-0.01  -0.02   0.07   0.08
 0.02   0.17   0.04   0.12
-0.01  -0.12  -0.12  -0.17
--> -0.12

  67.7  -104.1     7.4   -40.6     4.7   -29.8
 -50.6   -38.2   -29.6   -42.9   -91.8    89.6
-189.7   126.5    72.6    96.0    60.7   -10.3
--> 96.0

-0.12   0.23   0.02   0.23   0.20
-0.06  -0.06   0.06  -0.13   0.02
 0.05  -0.15  -0.06  -0.21   0.00
--> -0.06

 0.02  -0.85   0.66  -0.46   0.59  -0.88  -2.11
 1.23  -0.70   1.59   0.62  -1.72  -0.66   0.44
 0.39  -0.44   0.75  -0.03  -0.49   0.54   0.03
--> -0.49

  1.0  -16.7   14.6   12.7   15.0    8.1    1.6
  3.0   12.6    4.6   18.0   -6.5   20.1   16.4
 -0.4   12.0  -10.9  -10.3    9.4   22.0  -23.1
--> 9.4

  19.939   109.706    -9.998  -155.726   117.740     8.390    19.268
 -24.953    15.904    66.797   189.451   -67.005    61.686   102.178
  60.730  -131.807    12.927   122.131   -54.600   -13.639   -72.024
--> -54.600
---
[-40   8  -1  -4] Answer: -40, -4

[ -7  -1 -24 -43  12 -39] Answer: -7, -39

[ -8 -43 -12  24   2   6] Answer: -8, 6

[[  5   5   9  -5  15   8]
 [-40  15  36  -7  12   7]] Answer: 5, 7

[[ -8 -16   8   2 -11]
 [ -6 -40  27 -19 -45]
 [ -1  13 -10  12  20]] Answer: -8, 20

[-24  24 -22  -3   0  41] Answer: -24, 41

[ 36 -24  12  -6   9   3] Answer: 36, 3
---
[[ -14  554  689  709  700 -603  701  691  689  693  703  697  701  706]
 [ -35  302  680  699  699 -603  700  690  680  690  691  693  714  703]
 [ -31  -47  -48  -38  -49 -527  307  716  -48  705  693  711  692  703]
 [ -38  -39  -53  -27  -21 -529  556  703  -53  706  709  682  709  701]
 [ -42  -26  285  694  706 -604  701  707  285  702  700  696  711  696]
 [ -39  -47  -64  -31  -48 -527  -40  -47  -64  -37  -57  -47  -24  368]
 [ -38  -26  563  694  704 -604  700  707  563  702  701  699  700  705]
 [  81  658  707  705  710 -604  705  697  707  694  713  709  700  702]
 [ -36  -58  -46  -27  -47 -527  -55  -40  -46  -33  -22  507  700  704]
 [ -51  -52  -34  -48  -34 -528  -34  -31  -34  345  690  700  699  709]
 [ -47  -54  -32  -43  -41 -527  -49  -31  -32  -30  528  693  702  689]
 [ -41  -32  -42  -41  219 -554  678  698  -42  709  689  694  707  708]] gives -41

[[-172 -104  176 -622  823 -301  444  685  468   58 -690]
 [ 191 -444 -202 -758  365    9  383  540   40  182 -433]
 [  20  224  -58 -903   32 -494  198 -582  -55 -362 -500]
 [ 162  310  711  260 -794 -328  534 -296  374 -168 -378]
 [-693  605 -884  252   77  357 -266  343 -511 -763  281]
 [ 130 -294 -322 -435 -395 -546 -109  174 -786  -36  872]
 [ 795  749 -645 -696 -716  249 -726  459 -391  129 -545]
 [-575  258 -292  385 -673 -451 -356 -717 -682  146  539]
 [ 461  328 -451   22    0  593  730   18 -555  330 -113]] gives 461

[[  15 -338  427  -93 -121 -222  174 -836  213  216  137 -677]
 [ 167 -516  255 -169 -176 -200  -67 -899  262   -9  -33 -711]
 [-323 -111  352 -444 -189 -118  169 -671 -122  265  -14 -764]
 [-150 -218  355 -426  -91  -55    1 -667  -39  209 -237 -723]
 [  35 -365  348 -286  -94 -131  -19 -778  131  147 -197 -683]
 [-286 -141  375 -417 -205 -102  162 -699  -94  222   38 -720]
 [-478  188  522 -468  179  -25  328 -385 -218  612 -378 -602]
 [-176 -261  349 -322 -290 -146  148 -812    5  166  114 -728]
 [ -77 -317  379 -363 -235 -210    2 -792   43   87  -84 -780]
 [-228 -241  430 -402 -342 -257  126 -795  -46  149  235 -801]] gives -228

[[530 497 489 737 511 573 657 663 788 758]
 [598 411 404 657 603 598 518 565 785 617]
 [479 572 569 622 551 581 360 428 570 609]
 [492 513 391 548 347 600 616 487 436 661]
 [499 561 515 560 474 515 646 381 227 552]
 [722 680 693 505 737 601 555 746 729 520]
 [657 685 746 546 696 693 566 577 535 494]
 [397 826 729 491 431 410 398 485 289 648]
 [547 584 542 587 526 545 572 575 565 631]] gives 547

[[403 563 583 615 447 461 472]
 [372 454 815 536 303 575 527]
 [434 354 646 445 443 475 379]
 [283 240 377 415 377 447 135]
 [612 302 550 177 575 379 121]
 [362 215 405 648 424 493  58]] gives 362

[[59 13 18 45 52 15 57 22 23 42 46 37 60 33 42 53]
 [40 46  7 42 31 23 71 52 36 45 65 36 46 20 39 61]
 [61 55 20 38 26 47 55 66 72 62 66 33 45 43 61 51]
 [41 28 30 47 54 56 12 50 55 48 54 77 60 46 66 26]
 [51 53  7 41 34 42 49 43 49 61 51 11 43 39 43 78]
 [40 25 32 47 44 13 80 29 35 44 59 48 56 33 42 17]] gives 40

[[44 22 43 43 75 40 64 69 26 42 34 73 40]
 [55 88 55 40 66 56 39 51 50 68 88  9 36]
 [69 91 68 71 64 72 74 35 75 77 59 63 76]
 [50 77 53 39 62 59 37 54 49 69 88  8 45]
 [53 26 69 60 26 59 54 73 87 30 42 56 67]
 [48 17 49 41 46 42 41 73 51 36 63 52 35]
 [25 64 51 77 58 72 73 45 44 77 16 59 76]
 [70 58 69 51 30 64 58 57 87 30 74 62 56]
 [ 4 36 61 58 51 60 36 70 39 77 72 30 38]
 [70 91 44 44 75 58 61 36 25 77 78 59 48]
 [ 4 35 60 64 41 66 47 71 33 74 75 11 49]
 [64 23 62 77 43 52 74 57 67 39 16 73 73]] gives 64

[[ 84   4 159 220 145 151 219 110 100  59 166 213 200]
 [104  20 190 202 170 160 204 130 129  47 189 182 188]
 [120 162  96 155 228 202 199  86 217 113 194 242 174]
 [ 82 218  84 156 226 164 194 116 220 108 183 228 170]
 [120 143 133 152 231 199 226 103 255 112 181 218 167]] gives 120

[[210 178 182 159 157 143 194 183 203 180 184 159  59 216 195 172]
 [210 178 176 165 158 144 186 180 203 179 182 155  58 204 190 178]
 [210 179 183 158 156 144 196 184 203 180 185 160  60 219 196 171]
 [175 179 211 163 182 184 173 197 135 199 189 204 189 203 220 178]
 [214 176 181 183 183 165 184 170 187 170 181 167 140 169 187 195]
 [210 178 178 163 158 143 188 181 203 179 183 156  58 208 192 176]
 [212 176 184 186 186 167 177 170 179 170 180 172 163 165 189 197]
 [211 178 171 172 161 151 180 175 199 176 181 154  66 197 186 185]
 [194 175 196 205 201 182 175 169 143 172 175 200 246 161 201 207]] gives 194
---
[-0.23 -1.79  0.04  1.14 -0.54] value 1.14

[[ -0.812   2.583 -20.874   5.660 -18.114  -4.872 -19.443]
 [ -8.250 -15.727 -20.675 -14.323 -13.671  -7.705   8.509]
 [-23.918  -1.118  -7.336 -10.271  18.174  -5.732 -17.949]] value -4.872

[-0.04 -0.09 -0.10  0.11 -0.05 -0.09] value -0.05

[[-155.6 -111.2  -56.6   62.7  -99.2  -21.5]
 [ 212.1  -47.7 -182.7   35.2 -106.7 -138.2]] value -99.2

[ 136.7    5.1  148.5   25.7 -139.2] value 25.7

[ -3.7  15.0  -1.5   9.4 -16.4] value 9.4

[[  34.0  -49.3  -11.3   22.7  -22.6 -140.9  -21.6]
 [  -6.0  165.3 -176.1  115.3   61.5   -3.1   57.4]
 [  -1.3  116.8 -123.2   79.2   29.4    0.7   17.9]] value -140.9

[104.841 -41.973 -99.682 -57.745  76.493  63.781] value 76.493
---
[[-28 -20   8 -22   1 -10]
 [ -8   2  -4  36 -33  27]] Answer: -10, -8

[[191 186 176 174]
 [178 206 167  87]
 [ 21 151  10  70]] Answer: 174, 21

[-530 -297  690 -185  529] Answer: 529, -530

[[ 364 -631  149  364   24   -3 -292]
 [ 507 -857  364  425  221  373   74]] Answer: -292, 507

[[74 87 52 43 45 31]
 [95 55 71 13 21 25]] Answer: 31, 95

[[70 43 52 80 22 32 65]
 [28 82 63 75 42 35 54]
 [81 66 73 46 67 71 86]] Answer: 65, 81

[77 99 39 63 19] Answer: 19, 77
---
Input:
[[-11  15 -17   8 -24  -8   5]
 [ -2  -6  15  20  -5 -17  32]
 [ 29 -37  19 -48 -38  23 -33]]
Output: 23

Input: [  8  -6 -40  34   3 -38 -20]
Output: -38

Input:
[[-16  13  -8 -27]
 [  2  45  -8  10]]
Output: -8

Input: [  4 -26   0 -43  25  44]
Output: 25

Input:
[[ -9 -20   1 -13 -19   7]
 [-10 -42  -1 -18 -24   2]]
Output: -24

Input:
[[ 24  -7  45  -3  31 -14   1]
 [ -2   8  28  -8   6  -7  -6]]
Output: -7
---
array([-39,   8,  18,  16,   3, -20, -12]) => -12, -39

array([-38, -34,  -9,  -2,   0,   6, -16]) => -16, -38

array([-27,  28, -36,  24, -48,   3]) => 3, -27

array([37, 33, 29, 40]) => 40, 37

array([  6,   2,  46,   4, -26]) => -26, 6

array([[-28,   3, -46, -21,  39],
       [-41,   4,  -3,  11,  18]]) => 39, -41

array([ 12,  30,  14,  -4, -38, -17,   3]) => 3, 12

array([-27,  41,  28, -33,  10,  -6]) => -6, -27
